Each row below has a hidden score, from 0 to 16, with 8 about the middle. What is it?
[-0.54 -0.44 -0.49 -2.58  0.9  -0.71 -0.05 -0.92] ~ 16
[ 1.16 -1.06  0.13  0.87 -1.17 -1.21 -0.32  1.67] ~ 0
[ 0.32 -2.18  1.67  0.5  -0.04 -2.58 -1.4   2.1 ] ~ 5
[ 0.27 -1.82  1.97  0.31  0.18 -0.52 -0.38  1.05] ~ 7
[ 1.36 -1.47  1.22  2.58 -0.59 -0.22  0.4   0.52] ~ 0
[ 0.99 -1.64  2.94 -0.41 -0.78 -1.42 -0.54  0.13] ~ 12
[ 0.55 -1.42  2.4  -0.49 -0.48  0.37 -0.06  0.5 ] ~ 11
[ 0.57 -1.19  0.54 -1.55 -1.16  0.2  -1.3  -0.24] ~ 14
[ 0.04 -1.86  2.58  0.   -1.09 -0.69 -1.97 -0.03] ~ 12
[ 0.6  -0.95  0.38 -0.64 -0.03  1.91 -1.91  1.36] ~ 11
[-0.75  0.33 -0.16  0.05 -1.08  0.5   0.56  1.14] ~ 6
[ 0.59  0.82 -0.59  0.63 -1.6  -0.17 -0.18 -0.76] ~ 5
[-0.41  1.34 -0.72  1.24 -0.75  1.17 -0.88 -1.91] ~ 9
[ 0.06  0.09  1.58  2.18 -0.83  0.27  0.77  0.72] ~ 1
[ 0.71 -0.04  1.26  0.09 -0.72  2.94 -0.42 -0.15] ~ 11
[ 1.91  0.    0.88  0.21  1.52  0.7  -0.39 -0.66] ~ 12
[ 1.32  0.38 -0.6  -0.72  0.81  0.32 -0.01 -1.7 ] ~ 13
[ 1.45 -0.57 -0.1   0.98  0.09  0.67 -0.11 -2.4 ] ~ 6
[ 1.74 -0.27 -0.47 -1.67  0.98  0.24  0.25 -1.4 ] ~ 15
[-0.38 -0.54 -1.09  0.3   1.21 -0.39  0.36 -0.5 ] ~ 6
[ 1.28 -0.87 -1.32  0.52  1.06 -0.27 -0.99 -1.55] ~ 6
[ 0.08 -0.55 -0.73 -0.81 -0.82  1.78 -0.41  0.43] ~ 8
[ 0.   -0.33 -0.76  0.85  0.33  1.4   0.06 -0.71] ~ 5
[-1.22 -0.13 -1.47  0.95  0.45 -0.21 -0.2   0.02] ~ 4
[-1.21 -0.9  -2.03  0.6   0.48 -0.61 -0.45  0.01] ~ 3
[-1.7   0.11 -1.67 -0.99  0.92 -0.74  0.21 -2.58] ~ 15
[-1.14 -0.12 -0.09  0.32 -0.93 -0.41  0.88 -1.3 ] ~ 7
[-0.57 -0.37  0.19 -1.11  1.74 -1.04 -0.1  -0.43] ~ 16
[ 1.97  0.35 -0.58 -1.13  0.5   1.67 -1.6   0.51] ~ 14
[-0.27  0.56 -0.57 -0.61 -0.05  1.28  0.05  1.6 ] ~ 9
[ 0.41  0.52 -0.27 -0.57 -0.47  0.59 -2.1   1.34] ~ 12
[-0.44  0.84 -0.26 -1.19 -0.1  -0.08 -1.24 -0.58] ~ 16
[ 0.33  0.41  0.28  0.12 -0.87  0.33  0.62 -0.18] ~ 8
[-0.32 -0.06 -0.48 -1.09  0.63  0.99 -0.07 -1.52] ~ 15
[ 0.4  -0.2  -0.42  1.74  0.28  0.83 -0.23  0.08] ~ 2
[ 0.23  0.13 -0.1  -0.39 -0.3   0.44 -0.77 -0.31] ~ 11
[ 1.58  0.68 -0.11 -1.49 -1.01 -0.21  0.11  0.29] ~ 12
[ 1.55  0.71 -1.26 -0.13 -1.4   0.35 -0.52  1.21] ~ 4
[-0.11  0.87  0.    0.19 -0.43  0.57  0.66 -1.26] ~ 10
[ 0.78  0.66 -1.14 -0.56 -0.66 -0.68  0.76  0.68] ~ 6
[ 0.54  0.78 -0.55 -0.84 -1.05  0.47 -0.87 -0.57] ~ 13
[ 0.92  1.01 -0.78  1.78 -0.52 -0.64 -2.03  0.24] ~ 4
[ 0.85  1.14 -1.05  0.59 -2.1  -0.01 -0.68 -1.78] ~ 7
[-0.02  0.75 -0.63 -0.52 -0.54  0.77 -0.95 -0.39] ~ 12
[ 0.82  0.7  -1.34 -0.59 -0.17 -0.15 -1.78  0.34] ~ 11
[-0.83  1.21 -1.42 -0.33  0.21  1.19  0.02  2.94] ~ 7
[ 0.56  0.8  -0.62  0.81 -2.58  0.13 -0.09  0.33] ~ 2
[ 0.73  1.52 -0.38  0.62 -0.57 -0.42 -1.09  1.16] ~ 8
[-1.74  0.81 -1.74  0.47  1.28  1.42  0.16 -0.62] ~ 9
[ 0.61  0.1   0.27 -1.6  -1.74  1.13 -1.7  -0.12] ~ 16
[-1.32  0.16 -2.28 -0.68  0.76 -1.38 -0.73  0.9 ] ~ 9
[-0.04 -0.02 -2.1   0.57 -0.95  1.22 -2.18  0.3 ] ~ 4
[-0.74  0.01  0.58 -0.6  -0.81  0.69 -0.16 -1.24] ~ 14
[-1.34  0.15 -2.94 -1.28 -0.06 -0.32  0.14  0.75] ~ 7
[-0.24 -0.1  -1.86  0.16 -1.13  0.43 -1.67 -0.72] ~ 6
[-0.59  0.34 -1.02 -2.18 -1.91  1.24 -0.62 -0.93] ~ 15
[-0.84  0.07 -0.9   0.66 -0.01 -0.83 -0.81  0.03] ~ 6
[-0.85  0.08  0.75  1.28  0.61  0.03 -0.12 -0.06] ~ 8
[ 0.03 -0.75 -0.07  0.27  2.4  -0.76 -0.27  1.01] ~ 9
[-0.58 -0.52 -1.17 -0.15  1.7  -0.29  0.32 -1.58] ~ 10
[ 0.24 -1.04 -1.38 -0.5  -0.84  2.4  -2.28  1.74] ~ 6
[-0.08 -0.61 -0.01 -1.17  0.2  -0.28 -0.3   1.13] ~ 11
[-1.47 -0.63  0.51  0.84  0.24 -0.33 -0.51 -1.17] ~ 10
[-2.1  -0.42  1.11 -0.69  0.73 -0.93  0.29 -1.42] ~ 16
[-0.35 -0.34 -0.71 -1.05  0.41 -0.15 -0.5  -1.16] ~ 14
[ 0.81 -0.31 -1.64  0.39 -0.57  0.88 -1.02 -0.01] ~ 4
[-1.49  0.19 -0.52 -0.8   0.02 -0.57  0.74 -0.73] ~ 12
[-0.97 -0.1  -0.77 -0.43  1.17  0.66 -0.21 -0.21] ~ 12
[-2.18 -0.05 -0.74  1.22  2.1  -0.33 -1.19  0.47] ~ 9
[-0.98 -0.11 -2.58 -1.36  2.58  0.21  0.26 -0.27] ~ 13
[-1.36  0.5  -0.22 -0.28 -0.6   0.53  0.97 -1.64] ~ 11
[-1.97  1.16 -1.3   0.64  0.14  0.17  1.91  0.15] ~ 5
[ 0.38 -0.26 -0.15 -0.19  0.11 -0.67 -1.42  0.4 ] ~ 10
[ 0.12  0.46  0.45 -1.86  1.36  0.71  0.46  1.11] ~ 16
[-1.24  0.73 -1.49 -0.04 -0.85 -1.26  1.64  0.73] ~ 3
[-0.14  1.04 -0.3   0.73 -1.06  0.81  0.94  0.27] ~ 5
[-0.63  1.6  -1.28 -0.42  0.51 -0.2   0.07  0.37] ~ 12
[-0.95  0.25 -1.4  -1.32  0.39  0.08 -0.57 -0.13] ~ 14
[-0.73  0.21 -0.61 -0.3   0.46  1.38  0.   -0.6 ] ~ 11
[-2.03 -0.01  0.23  0.9   0.1  -0.95 -0.55  0.22] ~ 8
[ 0.27 -0.47 -0.19 -1.74  1.04 -1.06 -0.74 -0.15] ~ 16
[-0.36 -0.45 -0.41  1.58 -0.49  0.34 -1.28 -0.77] ~ 4
[-0.43 -0.59 -0.2  -0.98 -1.19 -0.49 -0.84 -0.7 ] ~ 12
[-0.42 -0.57 -0.64  0.69 -0.71  0.23 -0.1   0.64] ~ 3
[ 1.06 -1.34  0.82  1.04 -0.8  -1.08 -0.69  0.48] ~ 2
[-0.33 -0.94  1.38 -1.02 -1.24  0.12 -0.33 -0.81] ~ 14
[-0.9  -0.93 -0.85  0.38  0.8  -1.64  0.89 -0.68] ~ 5
[-0.26 -0.83 -0.17 -0.53  0.59 -0.58 -0.59 -0.63] ~ 11
[-1.26 -0.41 -0.69  0.23 -0.76 -0.97  1.02 -1.45] ~ 6
[-0.68 -0.69 -1.36  0.08 -0.7  -0.88  0.85  1.7 ] ~ 0
[ 0.64 -1.16 -0.23  0.24  0.38 -1.22 -0.15  0.81] ~ 4
[ 1.86 -1.74  0.84  0.29 -0.31 -2.03  0.28  0.38] ~ 3
[ 0.41 -1.49  0.8  -0.22 -0.73 -0.12 -0.64 -0.59] ~ 9
[ 0.13 -1.78 -0.04 -0.71  0.83 -0.55 -0.37  1.58] ~ 7
[ 0.42 -2.94  1.3   0.74 -0.46 -1.58 -0.72 -1.04] ~ 4
[ 0.35 -2.4   1.78  1.32 -0.29 -2.4  -0.17  0.55] ~ 1
[ 0.09 -2.1   1.05  0.48  0.87 -1.74  0.    0.57] ~ 5
[ 0.45 -1.91  0.42 -0.21  1.78 -1.01 -0.7   0.84] ~ 9
[ 1.67 -1.55  0.74 -0.41 -0.19 -1.19 -1.26  1.52] ~ 7
[ 0.34 -1.6  -0.88  0.71  0.89 -0.03 -0.44 -1.02] ~ 4
[-0.18 -0.71  0.67  0.93  0.1  -1.82 -0.47 -0.89] ~ 7
[-1.11 -0.3  -0.28  0.42  0.01 -1.4   1.06  0.36] ~ 4
[ 0.11 -0.39 -0.29 -0.51  2.28 -0.24 -1.82  1.32] ~ 14
[-0.61 -0.32  0.44  0.45 -0.2  -0.35 -1.11  0.87] ~ 8
[ 0.58 -1.28  1.06  0.57  0.07 -1.47 -1.21 -0.54] ~ 8
[-0.22 -1.22  0.02  0.44 -0.14 -1.7  -1.08 -0.1 ] ~ 6
[-0.15 -1.05 -0.31  1.08 -0.1  -0.41 -1.05  0.35] ~ 3
[-2.94 -0.58 -1.52 -0.32  0.6  -2.1   1.19  0.21] ~ 6
[ 0.14 -0.92  0.55  0.55  0.78  0.01  0.48 -0.67] ~ 7
[ 0.72  0.02  0.93  0.61  0.27  0.06 -0.27 -0.26] ~ 9
[ 0.77 -0.22  0.32 -0.92  0.32 -0.19  0.3   0.16] ~ 11
[-0.94  0.27 -1.45  0.34 -1.04 -1.14  0.83 -0.35] ~ 3
[ 0.01 -0.4   0.52  1.91  0.05  0.45  1.82 -1.06] ~ 1
[ 1.01  0.27  0.77  0.41 -0.26  0.11  0.98  0.76] ~ 6
[ 0.7   1.97  0.39 -0.12  1.14 -0.72 -0.46 -0.27] ~ 16
[ 1.82  1.22 -1.82 -2.94 -0.63  1.97  1.14  0.44] ~ 14
[ 2.18 -0.18  0.24  0.25  0.84 -0.16 -1.55 -0.49] ~ 11
[ 0.19 -0.49  0.22 -0.4   0.52 -0.36  0.6   1.45] ~ 7
[ 1.6  -0.35 -0.27  0.14 -0.39  1.08 -0.31  0.89] ~ 5
[ 0.26  0.24  0.72 -2.4   1.3  -0.04  0.15 -1.28] ~ 16
[-0.12 -1.21  0.14 -0.73  0.31 -0.87  0.38 -0.57] ~ 10
[ 0.21 -1.24 -0.8  -0.82  0.13  0.51 -1.47  0.92] ~ 9
[-0.4  -0.89 -1.22  0.22  1.09 -0.46 -0.14  0.59] ~ 5
[-0.19 -0.15  0.2  -0.02 -0.42  1.6   1.3  -2.1 ] ~ 10
[-0.89 -0.03 -1.97  0.82 -1.49 -1.6   1.47 -1.05] ~ 0
[ 0.67 -0.7  -0.57  0.94  0.3  -0.89 -1.16 -0.25] ~ 5
[ 0.05 -0.78 -1.13  1.86  0.58 -0.38 -0.41  1.64] ~ 0
[-0.47 -0.8  -0.81 -0.1  -0.51 -1.09 -0.02  0.11] ~ 5
[-1.82 -0.38 -1.91  1.01 -0.02 -1.78  0.8   0.27] ~ 0
[-0.25 -0.19  0.06  0.26 -1.86 -0.47 -0.97  1.26] ~ 5
[ 0.57 -0.46 -1.08  0.37 -0.58 -0.9  -0.82  0.06] ~ 4
[-0.41 -0.72  0.15 -0.31  1.86 -1.28 -0.78  0.41] ~ 12
[-0.76  0.42 -0.56 -0.03 -0.33 -1.17  1.7   0.82] ~ 5
[ 0.8  -0.56 -0.53  1.52 -0.36 -0.81  0.12  0.39] ~ 0
[0.16 0.22 0.49 0.56 0.36 0.27 1.49 0.2 ] ~ 6
[ 2.4  -1.08 -0.12  1.06  1.11 -0.94 -0.03 -1.09] ~ 3
[ 1.05 -1.17  0.56  0.07 -0.45 -0.18 -0.43  0.83] ~ 5
[ 0.69 -1.97  1.17  1.34  0.29 -0.82 -1.86  0.31] ~ 5
[ 0.98 -1.7   2.03 -0.66 -0.55 -1.3  -0.93  1.3 ] ~ 10
[ 1.13 -2.03  1.36 -0.75 -0.38 -0.51  0.08  1.55] ~ 6
[-0.28 -2.58  1.86 -2.28  0.06 -1.49 -0.21  0.85] ~ 15
[ 0.93 -1.09  1.09  0.7  -0.98  0.8  -1.36  0.94] ~ 5
[ 2.1  -0.62  0.89  0.89 -0.67  0.87 -1.01  0.95] ~ 4
[-0.53 -0.21 -2.18  1.6  -0.88  0.29 -1.17 -0.41] ~ 0
[ 0.15 -0.43 -0.5  -0.74 -0.5   1.16 -2.94 -0.28] ~ 14
[ 0.05 -1.11  0.92  1.17  0.03 -1.11 -1.49  2.18] ~ 4
[-1.06 -1.67  0.63 -1.82 -1.38 -2.28 -1.45 -0.09] ~ 14
[-0.1  -1.45  0.81 -0.93 -1.64 -1.91 -1.64 -0.85] ~ 12
[-0.45 -1.36  0.12 -1.04 -0.22 -0.05 -0.28  1.91] ~ 8
[-1.86 -1.02 -0.13 -0.11  0.71 -1.36 -0.56 -0.47] ~ 11
[ 1.42 -2.28 -0.98  1.55 -0.18 -1.52 -0.58  2.58] ~ 0
[-0.64  2.4  -0.32 -0.63 -0.21  0.62  2.94 -0.3 ] ~ 11
[-0.13  2.28  0.11  0.97 -0.05  0.95  1.32  1.22] ~ 7
[-1.08  1.58  0.05 -2.03  0.7   0.3   0.81 -0.9 ] ~ 16
[-0.87  1.32 -1.24 -0.1   0.95  0.75 -0.33  0.15] ~ 12
[-1.02  1.86 -0.82 -0.76  1.01  1.14 -0.98  0.97] ~ 16
[-0.3   0.49 -1.6  -1.01  0.54  0.04  0.45 -0.2 ] ~ 11
[ 1.78 -0.33  0.85 -1.7  -0.99  1.36  0.24  0.63] ~ 12
[ 0.84 -0.09  1.34 -0.83 -1.7   1.64 -0.89  0.99] ~ 12
[ 1.11 -0.67 -0.51  0.35 -2.4  -0.31 -1.04 -0.97] ~ 4
